0: [ 85 122 103 133 134  78 153 145  98 130 144 108]
1: [ 58 197 124 114  82 134  99 131 132 123 177 138]
2: [119 160 117 101  99 133 123  52 142 132 105 100]
3: [126 106 143 108 124  98 145 158 147 167 124 138]
4: [ 97 169 106 159 142 147 100 108 122  56 166 110]
5: [189 178 137 199  55 141 100  66 179 139 104 146]
6: [126 107 144 200 175 158 116 131  55 122 148 184]
7: [126 131  89 165  94 101 149 124 105 121  94 101]
8: [ 87 129 146  59 110 101 156 158 147 141 117  96]
9: [176 124 113  78 100 141 123 118 114  95 160  95]
10: [ 99 171 159 124 161 114 128 126 110 116 128 189]
11: [145  87 113 122 149 181  89 135 137 110 154 136]
12: [147  82 155 104 161 148 132 139 100 141 121 126]
13: [116 181 152  73  33 134 133 128 144 202 117 130]
14: [ 90 166 154 143 124 126 109 128 105 183 133 187]
15: [130 158  78 116 141 140 124 104 103 129 107 109]

[127 160  77 118 155 145 116 102 109 117 112 100] 15 2 7 4 9
[104 129 128 105 166  77 178 134  62 171 150 150] 0 3 10 12 14
[163  50 179 110 168 131 179 145 125 108 108 128] 12 3 11 8 9
[ 62 193 127 121  78 132 101 124 132 125 183 142] 1 14 4 10 2
[134 138 119 158  81 101 125 159 177  97 120 106] 7 3 0 8 9
[162 136 137 143  73  63 148 149 172 173 107 119] 3 7 8 13 0
[170 100 131 133 101 185 107  94 160 139 120 115] 11 9 2 12 15
[ 95 170 151 140 125 144 108 102  93 192 131 174] 14 10 1 15 3
[112 128 138  87 139 153  87 163 122 109 178 152] 11 12 10 9 1
[ 98 108 148 109 159  74 178 206  94 208 117 160] 3 0 8 12 14
[153  59 176 104 172 133 179 142 133 110 107 125] 12 3 11 8 9
[ 84 111 110 155 179 101 132 201 134 124 166 150] 0 3 10 11 12
[108 172 159 120 154 124 120 116 109 123 135 188] 10 14 15 3 1
[154 102 125 130 150 187  83 131 124 113 158 146] 11 12 9 6 15
[133  88  95 110 182 171 112 137 122  78 148 128] 11 12 15 9 4
[113 162 131 181  24  73 157 116 161 147  94 106] 7 5 13 2 3
[152  86 121 124 145 179  96 141 134 113 148 146] 11 12 9 3 15
[108 168 104 161 141 142  98 109 129  58 160 113] 4 15 1 11 10
[102 113 132 150 162 148 106 154 130 126 138 154] 11 12 10 3 6
[141  92 151 100 150 134 133 158 114 136 128 132] 12 3 11 8 9
[132 162  92 117 140 147 113  90 114 125 107 105] 15 2 7 9 4
[143 115 159  80  95 126 140 125 132 182 119 145] 3 12 13 8 14
